Each named turn below is shown by a few rows before and after it. Which turns, in which order, take the first row of each later pair to the second? The first pair is answered.
sazig (before |-> after):
-5,-1,-1,10,10,-2,-1,-12,-4,-9,10,14,-4,-11,3,7,16,-4,8,5,-1,15 |-> -3,-7,-1,3,7,-7,-4,-12,-6,-9,8,6,5,-11,1,3,23,-5,9,9,-5,12
-1,-9,2,2,10,1,10,-5,-7,7,6,-3,1,-9,0,-7,-4,0,11,12,-1,-3 |-> -2,-3,1,6,11,5,14,-6,-6,5,8,4,-4,-9,1,-3,-5,1,10,9,1,-1
12,16,-11,-4,-4,10,-2,9,7,-6,16,7,-9,8,15,-3,8,4,-2,-5,6,9 |-> 14,3,-10,-16,-7,2,-8,10,5,-4,13,-8,7,9,12,-13,17,1,0,2,-1,4
rarok (before |-> after):
0,0,-7,-12,-8,4,-5,4,9,-10,13,-9,11,7,1,0,-3,1,1,-1,-12,-2 |-> -6,-1,0,0,1,3,-5,3,11,-5,10,-4,-5,8,3,6,-24,1,2,-4,-6,0
8,-1,-2,-5,-8,17,2,2,-5,1,3,9,-6,3,12,-7,1,2,7,-17,-4,1 |-> -3,-17,6,0,4,3,-1,-2,-10,8,-14,-2,-6,-1,-2,-5,-13,-3,10,-8,-1,-4
-9,-10,-7,16,14,-7,10,-17,-14,-4,-13,-15,15,-26,-21,2,15,-14,-7,-3,-10,3 |-> 6,18,-13,18,2,16,14,-9,-4,-14,14,11,-2,-16,5,3,22,-4,-10,-21,-8,15
-2,3,-16,8,15,-11,20,18,-20,-7,-14,25,-23,-27,-16,13,-13,-9,18,-5,-3,6 |-> 5,-1,-26,-11,2,-12,20,18,-23,-13,-13,14,5,-31,-22,5,18,-10,15,1,-13,0
Fuzak (before |-> after):
-2,-9,-11,-2,10,-8,-24,10,2,-1,-8,12,6,-10,-2,-10,-12,-18,-7,-4,-6,0 |-> -3,-7,-15,-4,7,-7,-21,10,1,-4,-9,12,12,-12,-6,-9,-4,-18,-9,-4,-7,-1
0,17,-7,5,5,13,7,1,5,-5,7,20,-15,-4,0,3,-7,6,2,-8,1,11 |-> -5,12,-3,9,10,8,6,1,4,-1,2,17,-19,-4,-3,5,-16,5,4,-6,3,10
-3,-6,-3,-1,4,-9,6,-11,-4,-7,-12,-2,13,-4,-22,0,3,-4,-7,8,5,-9 |-> 9,4,-9,-10,-9,2,5,-6,1,-14,5,5,16,2,-8,-6,19,0,-8,2,0,-5
Pairs:
Between the rows of a pair lie two turns.
-7,6,12,9,-5,-24,-7,0,13,-2,-1,20,0,-12,-11,0,-21,0,-13,6,-7,-8 |-> 0,16,2,0,-16,-15,-3,1,14,-10,7,25,11,-13,-9,-2,1,3,-17,3,-11,-7 : Fuzak then Fuzak
-2,-3,1,-6,0,-1,13,-6,-7,3,-4,-8,-7,8,1,-5,-11,-9,-2,0,-2,7 |-> 1,1,0,-5,-1,3,13,-5,-6,1,0,-3,-10,10,5,-5,-10,-8,-2,-2,-1,9 : rarok then rarok
-14,10,1,12,0,8,8,-2,3,1,0,3,2,-7,-3,4,4,-2,-1,1,4,5 |-> -11,12,2,12,-2,11,7,0,4,1,4,5,-2,-4,3,3,2,-1,0,-1,5,6 : sazig then rarok
-12,25,-12,2,12,23,-11,-5,5,-14,-2,-3,5,-13,-36,8,2,12,-14,-6,3,10 |-> -18,10,1,9,22,11,-19,-6,4,-3,-11,-12,-5,-10,-35,7,-22,8,-9,-2,6,9 : Fuzak then rarok
4,-2,-8,-9,-26,3,24,17,10,-7,21,19,10,-11,1,3,24,1,-16,-28,-7,5 |-> -5,-23,-5,-14,-19,-15,21,12,2,-2,1,-2,27,-19,-19,0,24,-6,-15,-14,-10,-4 : rarok then rarok
-10,17,10,14,7,11,10,14,2,-5,7,15,-13,14,15,-1,-13,2,-5,11,-8,7 |-> -10,4,1,-6,-2,0,9,11,-5,-9,-3,-6,23,5,-4,-10,17,-2,-7,23,-19,-4 : rarok then Fuzak
7,-4,-2,-9,-5,-3,13,9,12,2,15,10,-5,-6,12,-5,-12,2,14,-8,8,11 |-> -7,-11,-5,-3,4,-11,21,1,5,2,-4,3,4,-19,-12,3,-13,-2,11,2,11,5 : Fuzak then Fuzak
6,19,-7,12,-9,12,7,0,9,-7,16,11,-8,9,6,12,14,6,-9,-10,-1,-1 |-> 0,4,8,21,3,2,-2,1,9,6,9,4,-23,14,10,11,-16,3,-2,-8,4,-1 : sazig then rarok
-6,11,21,3,5,-2,-8,11,-5,-4,17,5,-17,-5,5,3,-19,-7,-6,6,-2,12 |-> -13,13,8,-1,4,-2,4,3,-12,-11,5,3,2,-19,-18,10,1,-9,-14,13,-4,6 : Fuzak then Fuzak
8,0,16,13,5,5,5,6,5,19,-13,8,-7,-11,-12,9,-10,-2,3,1,-1,4 |-> 15,11,4,4,-6,14,10,7,6,9,-5,12,6,-13,-12,7,16,1,-2,-1,-6,4 : Fuzak then Fuzak
-19,30,-14,20,11,13,31,-8,-11,-6,-15,17,-12,-14,-24,28,-9,2,-11,1,24,1 |-> -9,40,-22,12,0,22,32,-6,-8,-14,-3,22,-5,-11,-16,24,9,6,-13,-4,19,4 : rarok then rarok
-27,11,-11,7,15,6,-1,-7,-10,-6,2,21,-16,-7,-11,8,-9,16,-7,-11,15,1 |-> -30,1,-15,-2,12,-2,-1,-10,-16,-8,-7,7,5,-13,-26,5,5,12,-9,-1,10,-6 : Fuzak then rarok
5,1,-5,-18,-19,8,2,-5,6,-10,4,-10,21,-3,-8,-6,36,-1,1,-1,7,-1 |-> -4,-16,23,3,2,-5,-13,-2,10,11,-1,-12,-17,10,7,-4,-22,-4,13,-3,18,3 : Fuzak then rarok
-9,11,-15,3,2,-4,19,-5,-5,-11,1,-1,4,-13,0,13,2,2,6,0,6,0 |-> -13,1,-6,7,8,-11,14,-5,-5,-4,-5,-7,-4,-10,1,13,-13,0,10,2,8,-1 : Fuzak then rarok
7,7,-5,-5,-2,1,2,14,-2,0,8,19,-3,17,12,-1,-9,-13,1,-3,6,10 |-> -2,-6,-9,-12,1,-11,4,7,-10,0,-10,2,18,6,-11,-2,2,-18,-1,10,3,1 : rarok then Fuzak
2,4,-5,2,1,4,2,7,5,-6,8,9,-17,-3,12,17,-1,7,-1,-8,2,1 |-> 8,-4,-1,-5,-3,0,-6,10,6,-3,13,1,-13,3,19,9,1,7,2,-7,-2,0 : sazig then Fuzak
-16,-7,9,-17,-10,-17,-23,0,-6,-5,-8,0,-4,-3,-12,0,-17,-5,-4,-11,-3,-1 |-> -14,0,10,-12,-10,-10,-23,2,-2,-6,-1,9,-15,0,-4,2,-23,-2,-4,-17,-1,4 : rarok then rarok
-7,-13,1,1,15,-21,0,-17,3,6,-21,-5,-3,-3,-12,0,-21,-16,1,5,11,-1 |-> 0,6,0,9,12,-6,3,-13,11,3,-4,15,-23,4,6,4,-27,-10,0,-8,15,9 : rarok then rarok
-7,-7,-9,-8,-2,-12,0,4,-3,1,1,-11,2,-2,0,-12,1,-5,7,8,-9,-3 |-> -3,5,-8,-2,-3,-2,2,8,2,-1,11,3,-14,3,12,-8,-6,-1,7,-1,-4,4 : Fuzak then rarok
19,-14,6,-5,-11,1,-13,2,8,10,-5,-22,19,-9,-2,-27,17,13,15,-7,-2,-26 |-> 8,-22,16,7,3,-7,-14,0,6,18,-16,-24,5,-10,-7,-21,-8,9,17,-4,5,-26 : rarok then rarok
-26,16,-2,22,14,4,12,-4,-3,6,-7,15,-18,-15,-23,25,-13,1,-8,-6,9,-3 |-> -26,15,-11,13,7,4,16,-6,-7,0,-10,9,1,-21,-34,23,8,0,-12,-2,4,-7 : Fuzak then rarok
-8,27,0,-1,-10,-2,-3,1,3,-14,19,11,15,1,8,17,-9,2,1,-4,5,7 |-> -19,19,2,4,-1,-9,1,-5,-2,-11,5,5,16,-6,-7,23,-17,-2,0,3,7,3 : rarok then sazig
13,-10,-4,-17,-26,-11,-12,32,-13,-4,21,-20,3,9,-3,-5,14,-11,6,-7,-12,-16 |-> -11,-12,6,14,2,-19,-3,23,-17,5,0,-12,-25,1,-19,16,-28,-16,7,-5,5,-15 : rarok then Fuzak
-2,9,19,-13,1,19,-1,-12,18,-13,-3,15,10,-2,2,2,-6,1,-8,-3,3,9 |-> -8,-4,22,-16,5,7,-4,-14,14,-9,-14,2,18,-5,-8,-1,-8,-3,-6,5,1,4 : Fuzak then rarok
1,2,-20,3,-3,-1,0,-9,-6,-1,-8,-5,6,-13,-9,5,9,4,3,2,4,-2 |-> 12,4,-11,3,-6,2,-10,-1,2,3,8,-1,-9,0,16,-2,-3,8,9,-6,4,5 : Fuzak then Fuzak
-4,3,-14,2,12,21,30,0,6,-9,-5,17,4,6,-19,7,5,-9,-12,0,-1,8 |-> 9,-11,-11,-19,-1,13,15,6,6,-7,3,-1,21,15,-8,-11,19,-9,-7,3,-14,4 : Fuzak then sazig
-2,4,-2,17,-7,-13,7,3,3,-12,-3,-1,-7,-4,-2,3,14,24,-2,-12,3,37 |-> 4,-4,2,8,-12,-18,-2,7,5,-10,1,-9,-2,2,7,-6,16,24,1,-11,-2,35 : sazig then Fuzak
6,15,-6,-8,-18,16,7,5,12,-4,4,18,-11,16,16,-22,29,5,10,8,2,-13 |-> -7,-20,11,-8,-3,-11,-5,2,5,12,-20,-10,-7,15,2,-27,5,-5,18,25,2,-22 : Fuzak then rarok
-8,-4,-2,11,3,-9,-6,-1,-4,-2,-15,-8,2,-5,-25,8,-1,-7,2,9,9,-9 |-> 7,-7,-3,-6,-12,-7,-16,5,0,-3,-1,-15,15,4,-10,-7,16,-5,5,7,-1,-9 : rarok then sazig
-2,-12,21,15,7,-8,-7,4,-6,14,-13,-12,-22,1,-3,-7,-18,-8,4,2,3,-4 |-> -11,-2,9,19,9,-3,9,-2,-11,5,-22,-5,-13,-12,-23,5,-4,-9,-4,5,5,-7 : Fuzak then sazig
12,24,3,-4,-10,8,-5,23,14,-2,19,4,-6,9,21,-2,8,-2,9,-4,-6,3 |-> -16,2,11,13,16,-14,0,11,2,9,-17,-10,-7,-6,-14,12,-19,-12,9,13,3,-6 : Fuzak then Fuzak
-9,-2,7,-8,-3,0,-10,8,-13,-4,-7,-8,7,14,-16,-1,-5,-4,3,2,-11,-5 |-> -14,6,3,-1,0,4,-2,6,-14,-7,-9,0,3,9,-22,7,-6,-4,-1,1,-7,-4 : sazig then Fuzak
-15,-19,-1,4,-4,-17,-24,-5,13,8,6,-6,-8,-7,13,3,0,-7,7,16,14,-9 |-> -23,-4,-9,15,1,-8,-9,-10,11,2,3,9,-14,-16,3,18,2,-6,1,13,22,-7 : sazig then Fuzak
-13,14,-23,13,19,-3,12,-19,4,-15,-30,-3,20,-13,-20,5,-5,-20,-4,0,15,-2 |-> 5,35,-31,6,3,16,12,-11,13,-25,-4,13,16,-4,4,-1,11,-12,-6,-14,12,7 : sazig then rarok
-12,-7,18,14,16,-15,-8,9,-9,13,-13,-11,5,-6,2,19,-34,3,-3,11,8,11 |-> 3,31,-9,4,-5,14,9,11,-5,-10,9,14,19,-11,8,22,13,12,-15,-1,4,17 : Fuzak then rarok
-8,15,2,7,14,-26,21,-9,13,-2,-16,17,-11,5,0,12,-23,-14,-24,-6,5,-14 |-> 4,30,-10,-6,-2,-12,25,-6,15,-14,-1,24,3,5,7,7,7,-9,-29,-11,-1,-13 : Fuzak then Fuzak
-3,-14,1,-13,-3,-11,-7,-4,-11,1,-3,-22,18,-3,-12,-11,13,0,3,11,-4,-3 |-> -15,-8,-1,0,7,-10,3,-9,-14,0,-13,-14,10,-11,-25,1,4,-2,0,11,4,-3 : sazig then Fuzak
14,7,4,0,3,7,-10,8,10,-1,17,20,-4,25,38,-17,-7,-1,12,-13,-10,6 |-> -10,8,5,24,25,3,4,-2,5,1,-5,28,-20,12,14,4,-31,-5,9,-8,3,4 : rarok then sazig
1,-8,0,5,7,-1,0,-6,-2,2,-12,3,3,-8,-15,-5,6,-1,6,4,1,-2 |-> 4,4,1,11,6,7,1,-3,3,1,-2,15,-11,-3,-4,-3,-1,2,5,-4,4,4 : Fuzak then rarok
-10,-8,2,7,7,-2,-1,5,-4,3,-11,-7,-3,-7,6,2,-4,4,-1,2,4,4 |-> -11,-7,-2,5,6,-2,2,4,-5,1,-13,-8,2,-9,2,3,3,4,-4,3,3,2 : Fuzak then sazig
-9,13,-10,16,6,-4,-3,-10,-4,8,-2,-10,-13,18,18,-3,-14,-1,2,-1,1,-13 |-> -14,20,-20,17,5,-1,8,-14,-8,1,-8,-6,-3,8,3,4,-1,-1,-3,1,2,-16 : Fuzak then sazig
4,16,-5,4,-4,12,8,-2,2,-6,10,18,-11,7,6,-3,13,10,3,-9,-1,6 |-> -10,1,-7,2,4,-2,12,-10,-8,-4,-12,2,8,-6,-23,1,19,4,1,6,-2,-4 : rarok then Fuzak
16,-10,-8,-5,-3,-2,-2,0,-8,5,15,-6,17,6,-9,1,7,-1,3,12,1,-9 |-> 16,-7,1,6,3,1,-5,3,-3,10,21,3,-5,13,4,3,-15,1,7,5,8,-4 : Fuzak then rarok
10,-1,1,-6,-5,-1,-4,9,10,6,10,0,-4,9,13,-5,-1,2,1,-1,-4,0 |-> -4,-12,2,-2,4,-11,0,2,2,8,-9,-8,4,-1,-8,1,-5,-4,0,9,-1,-7 : rarok then Fuzak
3,25,-20,-2,2,7,8,2,6,3,8,16,-3,-9,5,6,28,-2,-3,1,-6,7 |-> -10,18,-18,6,14,-2,13,-4,0,6,-10,11,-3,-18,-14,15,18,-7,-4,9,-1,2 : rarok then Fuzak
9,6,-18,-17,-17,4,-1,2,-4,-10,9,-1,27,-5,-4,-8,38,2,-3,2,-6,-2 |-> -9,-18,-6,-8,1,-17,-4,-4,-12,2,-17,-18,26,-11,-25,-4,13,-6,0,16,-2,-10 : rarok then rarok
11,24,-17,-8,2,-2,16,6,19,-31,24,4,5,2,11,-2,-1,12,7,13,1,-7 |-> -4,6,-1,7,21,-17,10,2,15,-18,8,-4,-10,1,3,3,-36,6,13,19,9,-9 : Fuzak then Fuzak
1,-21,7,1,-1,-15,-3,-9,0,2,-6,-15,7,0,-1,-6,-17,-9,1,4,-4,-2 |-> 2,-11,9,10,1,-8,-2,-7,5,2,1,-3,-10,5,9,-2,-29,-7,2,-4,1,4 : rarok then rarok
4,-12,1,14,-11,-7,-25,-5,6,-4,8,10,-12,17,14,7,-21,2,1,-8,6,-3 |-> -8,2,-13,22,-6,0,-6,-13,1,-13,-3,21,-7,1,-9,22,-11,1,-9,-6,11,-5 : Fuzak then sazig
